Families of rows that turns and mirrors carry onto each other, the same ones carrying the whole set onto itself: the rest of each named row's family, in list order:
5 families of 8 rows:
K_905: [-51  19  22   1 -38  22 -20  18  22  17  11 -13]
K_14: [  3  20 -21 -23  16 -38  47  -2  16 -10 -17 -26]
K_21: [-11  -9 -20 -34 -16  21 -22  17 -22  26  57  12]
K_86: [  2   6   1 -11 -23 -21 -37  16  32  30  39 -22]
K_283: [  1 -21  11  20  15  -3  58  -6   7 -12 -18  -6]
K_557: [ -8 -18  12  28  25   3  53  -9   2  -2  -8 -19]
K_122: [  7   5 -22 -13 -27   0 -55  20  21   9  31 -12]
K_342: [-61   7  -3  14 -36   1 -26   4  28  21  -6 -11]
K_393: [ 33   2 -16  20  20   0  24  10 -28  16 -48  -8]
K_778: [-21  -9 -18 -26  -8  27 -35  13  -3  38  49  17]
K_452: [ 20 -21 -16 -15   6  -6  35   1 -39  23 -38 -13]
K_157: [  2  32 -23   9   2  -6  47  -3 -47 -15   0   9]
K_243: [-23  17   5 -32 -19   4 -36  22 -10  57  -9  23]
K_576: [-23 -26  -4  16  28  14  43  15   7 -25 -28  -7]
K_571: [  4  37 -35  -5  13   5  40 -17 -42   2   6   4]
K_276: [-46   2   0 -27  -3   4 -50  28  -1  42 -10  19]
K_200: [ 16  28 -10 -13  27 -26  34  12  22 -33  -3   0]
K_187: [-47   7   4  31 -21  19 -47  24  12  12   0  -7]
K_569: [ -4 -25  -7  19 -10  14  57   5  10  -4 -19 -24]
K_998: [ 10   7 -27 -20  50 -19  30   6  20 -24  -7 -18]
K_878: [-18   4 -11 -13   9  18 -38  13  -6   7  56  34]
K_492: [-11  -5 -16  -7 -17   4 -26   3 -16  44  58  26]
K_241: [-38  -3 -11 -23   6  17 -38  43  -3  42 -21  30]
K_359: [ -2  27 -29   5  17   0  44  -3 -52  -4  -4  -7]
K_636: [-13 -31  19  25   3  -8  51  12   7  -5 -14 -16]
K_273: [  3   9 -46   6  24   0  22 -14 -43 -32   3   3]
K_294: [-50   8  -2   7 -42   1 -42  13  15   9   5  -7]
K_459: [-62   5 -19  11 -38   4 -30  25  12  15   9  -7]
K_98: [ 12  25  -8 -20  30 -18  42   1   6 -26 -13 -15]
K_366: [  2  -2 -33  -9 -19 -18 -57  10  31  15  20  -6]
K_3: [-17  -3  16 -23   0  15 -50  25  -2  33 -17  34]
K_403: [  0  24 -19  -1  -1 -15 -53  29  21   8  29 -22]
K_333: [-21 -18 -15 -26 -14  28 -31  -5  -5  22  48  18]
K_267: [ 16 -10 -19   6   8 -10  13  11 -40  -4 -57   1]
K_844: [-36   0   2 -46  -1  15 -48  37  -2  31 -13  11]
K_338: [  3   7 -17 -16 -15  -8 -56   4  24  -8  28 -24]
K_154: [ 11 -13  -7  16  27   0  12   9 -45  21 -50 -14]
K_448: [-17  12 -29 -12  12 -17  44 -18 -46  -5   5   3]
K_321: [ 10  20   7 -15  36 -35  33   8   3 -25 -11 -10]
K_529: [ 17 -15 -13  24  23 -12  25   9 -33  15 -42 -10]

Same family as K_342: K_21, K_571, K_200, K_241, K_636, K_338, K_154
Same family as K_403: K_905, K_569, K_998, K_492, K_3, K_267, K_448
Same family as K_393: K_557, K_157, K_459, K_366, K_333, K_844, K_321

Families of rows that turns and mirrors carry onto each other, the same ones carrying the whole set onto itself: the rest of each named row's family, in list order:
4 families of 8 rows:
K_987: [ 20 -51 -49  -1 -11 -48 -20  21  37 -22  34  76  -2  68 -37   8  -8]
K_468: [ -7 -16 -23 -19 -18  -5  42  32 -22  -9  13  30  -6 -15  11  63  25]
K_737: [ -9   1 -11 -18 -19 -40  -1  18  10 -36   8   6 -19  29  48  57 -26]
K_642: [ -2 -18 -57  -4 -26 -39 -25  17 -22  40  34  34 -22  67  28  48  10]
K_522: [ 15 -38 -17 -15   4 -33 -24   3  24 -26  42  91 -31  73 -29 -11   1]
K_910: [-10   1   2 -21 -20 -46  -2  21  -1 -25  29  42 -32  26  73  38  -7]
K_363: [-10 -18 -43  -2 -32  -8  37  32 -11 -10   4  30 -46   3  13  63  17]
K_103: [  6 -16 -15 -26  15   8  22  29  19 -13  23  86 -23   7 -51 -10  26]
K_509: [-27 -20 -43 -22 -26 -20  23  26 -19  12  18  37  -4  -8  25  59  39]
K_745: [ 28  -6  -7 -17  34   5 -27  12  21   9  31  52 -18  38 -42 -29 -22]
K_192: [ 13  25 -32  -7  -8  -7  -2  31  -5  18   5 -12 -39  16  19  32 -29]
K_123: [ 34  -7 -12 -46  15  -9 -32   8  32  28  50  48   6  22 -31 -30  -9]
K_732: [ 33 -13 -29 -21   2   7 -38  19  28  38  23  38  -9  32 -42 -22 -23]
K_277: [  4 -25 -22  11 -15 -20 -17  18 -22  25  34  45 -53  64  48  40  -9]
K_410: [  5 -23 -27 -36 -12  12  19  32  36   6  14  66  -4 -16 -47   1  30]
K_513: [ 18 -41 -32 -24 -29 -44 -40  14  41  -9  36  80 -13  82 -18   2  -6]
K_85: [ -4 -20  13 -37  14 -28  -5  20  23 -57  22  84   8  19 -20  -9 -16]
K_530: [  7 -19 -48  11 -30 -25  -1  23  -5   8  17  29 -55  73  22  60  -3]
K_849: [ 12 -36 -44 -10   4  -2  25  33  40  -3  18  62   4  -1 -61  10  21]
K_944: [ 21 -56 -30 -31 -15 -31 -28  12  12   4  52  96   0  63 -31  -4   6]
K_754: [  9 -11   4 -65  -1 -40 -15  25  34 -28  40  76  32  18 -11 -10  -5]
K_320: [  8 -40 -19 -41   0   6  16  29  16  13  36  90  10   9 -47   4  32]
K_525: [-17 -14 -12  -6 -18  -3  31  41 -28   4  15  54 -34  -7  39  46  15]
K_77: [  3 -19 -17 -31   6 -46   1  32  55 -50  19  58  33  15 -24   7 -15]
K_266: [ 32  23 -38 -10  -5  -3   2  21 -12  41  29  -7 -37   8   3  24   4]
K_932: [-10 -33   3 -51 -16 -33  -7  28  40 -47  15  75  32  18  -8  15  -8]
K_344: [ 37 -12 -40  -9  18 -20 -27  18  45  13  27  29   1  28 -47 -19 -28]
K_54: [ 11  26 -15  -8   2  -2   1  32  -8  39  26  16 -51  11  40  18  -2]
K_704: [-21   1 -21 -35 -21 -58 -16  15   1 -10  28  23  11  33  58  52   0]
K_856: [ -1  -2 -12 -31 -26 -64   3  19   3 -43  32  31  -4  41  48  60   2]
K_869: [ 25 -22 -40   4 -23 -37 -26  15 -26  19  38  25 -30  81  20  49 -14]
K_43: [  3  23 -44 -22  -5 -15 -13  22 -14  49  23  -3 -12   3  22  24   3]

Same family as K_320: K_737, K_363, K_192, K_123, K_530, K_944, K_754
Same family as K_509: K_987, K_642, K_849, K_77, K_344, K_704, K_43
Same family as K_85: K_522, K_910, K_103, K_745, K_277, K_525, K_54

Families of rows that turns and mirrors carry onto each other, the same ones carrying the whole set onto itself: the rest of each named row's family, in list order:
5 families of 8 rows:
K_144: [ 42  52 -15 -21  14 -75  27  35]
K_546: [ 27  46 -38  33   2 -59 -21  54]
K_521: [25 60 10  8 -2 28 17 25]
K_111: [ 38  49 -10 -13 -21 -56 -24  51]
K_453: [ 32  76 -25   6  29 -52  44  37]
K_784: [ 27  26  -9  19  -2 -83  19  41]
K_422: [ 40  63 -48 -17  -5   6  24  12]
K_420: [-22   5 -10  37  15 -47  24  35]
K_954: [ 29  17  -6 -13  -6 -52 -33  45]
K_742: [ 12  31 -39  43  27 -41 -20  51]
K_161: [ -4  11 -28  49   6  -1   5  22]
K_956: [ -2  19 -52 -36  -1 -28 -15  28]
K_651: [ 41  73  -9 -21  14 -50  39  36]
K_558: [ 27  66  16 -25 -11  -5  -8  46]
K_984: [-1 41 -2 23 -7 30 17 19]
K_599: [ 17  57 -17  47  15 -54  39  43]
K_458: [-13   8   6 -29  13 -18  33  15]
K_975: [ 47  36 -43 -36 -16 -22   6  11]
K_864: [ 33  88  -2  -6 -18 -16  -2  50]
K_421: [  6 -14 -12  16 -14 -23 -15  19]
K_259: [ 36  16  15 -23 -22 -15 -12  24]
K_862: [ 26  -9 -21  26   6 -42 -19  29]
K_501: [-12  26 -71  -2  19 -20  -8  32]
K_904: [ 12  79 -17  31  22   6   6  51]
K_374: [ 23  81  10  14  -3 -29  48  41]
K_181: [ 34  50 -71  15  12 -12  20  15]
K_602: [ 35  53 -32   6  29 -74  31  38]
K_271: [-18  -7 -10 -11  24 -34  28  17]
K_746: [-21  25  -2 -12  26  -1  46  17]
K_147: [ 23  84 -31  38   8 -22   1  54]
K_773: [ 16  36 -29  57  25   1   9  30]
K_268: [ 35  49  20 -14 -22 -59  25  38]
K_780: [ -2  49 -37 -47  -5   2   0  29]
K_195: [-12  58 -56 -10  17  10   8  31]
K_480: [ 40  20 -67  -4   2 -39   2  13]
K_371: [-13  38  29 -12 -12 -12  35  32]
K_900: [-25  45   3  32  14  -9  45  35]
K_198: [-23  11 -18   7  34 -17  38  18]
K_543: [ 11  16  12 -13 -28   6  -1  16]
K_66: [-10   0  15  -8 -11 -50  16  32]

Same family as K_862: K_521, K_954, K_742, K_558, K_259, K_904, K_773
Same family as K_421: K_546, K_111, K_161, K_984, K_864, K_147, K_543
Same family as K_651: K_144, K_453, K_458, K_602, K_271, K_746, K_198
Same family as K_268: K_784, K_420, K_599, K_374, K_371, K_900, K_66

Families of rows that turns and mirrors carry onto each other, the same ones carrying the whole set onto itself: the rest of each named row's family, in list order:
5 families of 6 rows:
K_290: [ -8 -59  49 -19   7 -25   4  30  24  15  -6  30  -2  43  -1  21 -21  17
  -1  28 -10]
K_477: [  2 -20  -1 -34 -28   9  66  38  19  48  56 -40 -10  22 -47 -16   5 -15
  56  15 -19]
K_288: [ -4 -63  59 -26   0 -25  18  28  31  21   2  26  -7  46  -7  13  -1  27
   8  16   4]
K_237: [-59 -31 -27 -54 -15  29  30  37 -24  19  43 -39   3 -27 -19 -10 -16 -13
  28  27  -8]
K_753: [-54 -11 -15 -43  -5  24  21  52 -23  27  53 -54  -7 -18 -19 -32 -15 -14
  42  23 -18]
K_852: [-36  -6  18  40  30 -26  47  16  75  17  40 -33   1 -15  15 -38 -55 -19
  30   9   0]
K_982: [-67 -36   4 -11  11 -22  22  24  54  29   2 -21  24 -14  38 -15 -57 -31
   6 -21 -30]
K_842: [-38 -52  39   4  13  18  26  31   9  -2   2  24  -9 -14 -14  46  -8  34
  36  36  31]
K_235: [ -9 -21   7 -36 -13   5  74  39   7  38  60 -47  -7  15 -34 -39   8 -26
  44  38   3]
K_766: [-58 -19  -7  12  27 -20   6  25  52  22  14 -32  14 -20  30 -34 -64 -26
   5  -4 -26]
K_316: [-63 -23  22   9  32 -33   6  41  52  36   0 -19  15 -13  38 -23 -53 -17
  11 -19 -28]
K_140: [-54 -33   3   9  22 -35  10  19  58  36   9 -31  18 -12  33 -32 -44 -29
   9 -24 -21]
K_471: [-25 -41  52   2  16   2  10  45  -8   8   7  20 -21   2 -21  34   2  36
  43  39  21]
K_216: [-45 -18  20  46  33 -24  43  15  64  13  29 -35   0 -35  18 -31 -40 -14
  38  -4  15]
K_644: [-45  -8  44  44  39 -32  47  36  69  22  27 -21  -2 -19  21 -24 -47  -7
  39  -3   6]
K_623: [-14 -45  55  14  20  -2  20  33  14 -12   4  28 -18   6 -11  28 -23  33
  24  43  21]
K_70: [-34 -21 -27 -38 -17  38  31  51 -20  29  31 -40  -5 -21 -36  -3  -8  -8
  48  16 -22]
K_658: [-22  -9   9 -38 -15  -4  56  39  16  44  74 -54 -12  22 -29 -45  -3 -20
  49  25 -12]
K_323: [-58 -21 -12  -2  16 -25  18  31  58  39  14 -25  20 -28  15 -21 -55  -4
   9 -33 -38]
K_110: [-41 -27 -18 -54  -7  25  33  53 -29  31  33 -46   3 -14 -21 -29  -4 -25
  27  32 -12]
K_611: [-28 -53  50  -5  16   8  10  37   3  -7  -4  24 -15  -4 -10  26  -8  44
  22  26  25]
K_69: [-13 -69  44 -33 -10 -24  22  21  39  39   0  26   5  50  -4  32  -4   9
  13  17  -6]
K_760: [-48 -18  31  36  23 -16  72  17  73  10  36 -26   2 -29  17 -16 -49 -15
  43  -1  16]
K_639: [ -3 -22   1 -42 -20   6  52  35   6  35  60 -41 -12  36 -35 -33  -4 -30
  36  48 -15]
K_637: [ -3 -60  48 -23  -5 -35  28  40  28  27  -5  31   0  31 -15  31 -15  21
  14  -3 -22]
K_189: [ -8 -57  50 -28  -1 -27   4  37  13  38   3  22  -8  50 -14  25   6  17
  22  24 -11]
K_175: [-20 -46  46  10  14  -4  34  48   6  -5  -2  31 -15 -18 -23  45 -18  40
  35  12   9]
K_748: [-39  -3  12  34  22 -24  61  25  79  27  40 -29   1 -35  -3 -23 -47   5
  39 -15  -3]
K_580: [-18 -26   7 -43 -25  -6  78  21  25  37  76 -40  -7  22 -33 -25   0 -22
  43  30   0]
K_102: [-34 -19 -17 -36  -8  36  28  46 -28  14  45 -40 -10  -8 -29 -22 -13 -19
  35  51 -10]

Same family as K_766: K_290, K_852, K_623, K_639, K_102
Same family as K_637: K_477, K_70, K_323, K_175, K_748
Same family as K_316: K_753, K_471, K_644, K_658, K_189
Same family as K_842: K_237, K_982, K_69, K_760, K_580

Families of rows that turns and mirrors carry onto each other, the same ones carrying the whole set onto itself: the rest of each named row's family, in list order:
7 families of 4 rows:
K_541: [ 22  74   3  -3  36  45 -16 -48  -9  16 -27  13 -10 -37 -31 -11]
K_880: [ -2   5  32 -31   2  11 -27   9  26   1  17  15  -2 -33  21  11]
K_815: [ 10   9 -17   9  52  24 -15 -30  -3  39 -41  58 -17 -52 -56 -24]
K_15: [-45  48   4  -2   1  -3  29  28 -21  37 -46  21 -14 -54 -26  54]
K_594: [ -7  50 -17   5  37  60 -30 -45  21  26 -30   0 -21 -66 -10  16]
K_937: [-44  25   0  19 -20  -5  20   2 -10  21 -16   1  15 -79 -54  51]
K_423: [ 16   8 -10  -9  91  15 -16 -14 -21  29  -8  36  11 -38 -61  -5]
K_227: [-34  39 -14   3  -5 -23  24  10 -15  25  -3   7  25 -84 -61  38]
K_940: [ -4 -13 -10  -3  74  32 -27 -28 -10  57  -5  36  10 -70 -26 -13]
K_690: [-28  34 -17  32  30 -19  26  10 -11  27 -45  -6  36 -59 -60  10]
K_463: [ -8  -8  11 -15   3  -4  27  36  21  19  12  20  16 -85  11  18]
K_378: [ -9  38   1 -13  37  53 -24 -71  -7  42 -16  22  12 -26  -4   4]
K_972: [ -7 -13   1  22  -1  28  19  20   7  -3  24  39  11 -21  -2  49]
K_113: [  6 -15 -12  25 -11 -11  42  12  25   4  10  26   2 -49 -11  18]
K_517: [-47  50  32 -22 -13 -10   0  17 -24  24 -23  21  29 -48 -26  44]
K_314: [-17  33   0  22  15 -31  45  38  15  17 -23  -3   9 -55 -41  32]
K_71: [ 10  -4   2  -7  71  54 -30 -24   6  46 -25  23  41 -38 -30  29]
K_757: [ 15  19  18 -31  -1  -8  24  15  10  -8  27  37  18 -46   9  26]
K_750: [-18  66 -11   9  55  27 -11 -25  15  24 -19  23 -48 -41 -30 -24]
K_693: [  0  -6  15  -1  52  -9 -11  -2   2  48 -26  50  -4 -53 -83  -6]
K_764: [-15  62  24  16  -6 -22  16  15 -16   4   3  -3  25 -47 -49  39]
K_186: [ -1  61 -30 -21  39  54 -27 -44  11  23 -10   1  -9 -65  -4   1]
K_438: [  4   9   6   0  92  30 -11  -2 -17  42 -10  44   8 -16 -44 -11]
K_397: [  7  16  25 -12  -1 -10  30  31   4  10  12  50  13 -27  17  21]
K_747: [ 23  -4 -12  14  64  57  -6   1   2  34 -39  56   7 -31 -42  30]
K_168: [-47  57  -5   1  45  53  -9 -34  -5  42  -8  20 -41 -30  -9  20]
K_306: [-29  16  31 -14  -2   8  -5  36  22  -2  21   9  30 -45   3  44]
K_867: [-13  62   0  -2  15  44  -1 -56  29  22  -7  10  25 -43  20   4]

Same family as K_690: K_880, K_693, K_867
Same family as K_747: K_15, K_972, K_168
Same family as K_397: K_594, K_937, K_438
Same family as K_186: K_423, K_227, K_757
Same family as K_517: K_113, K_71, K_750

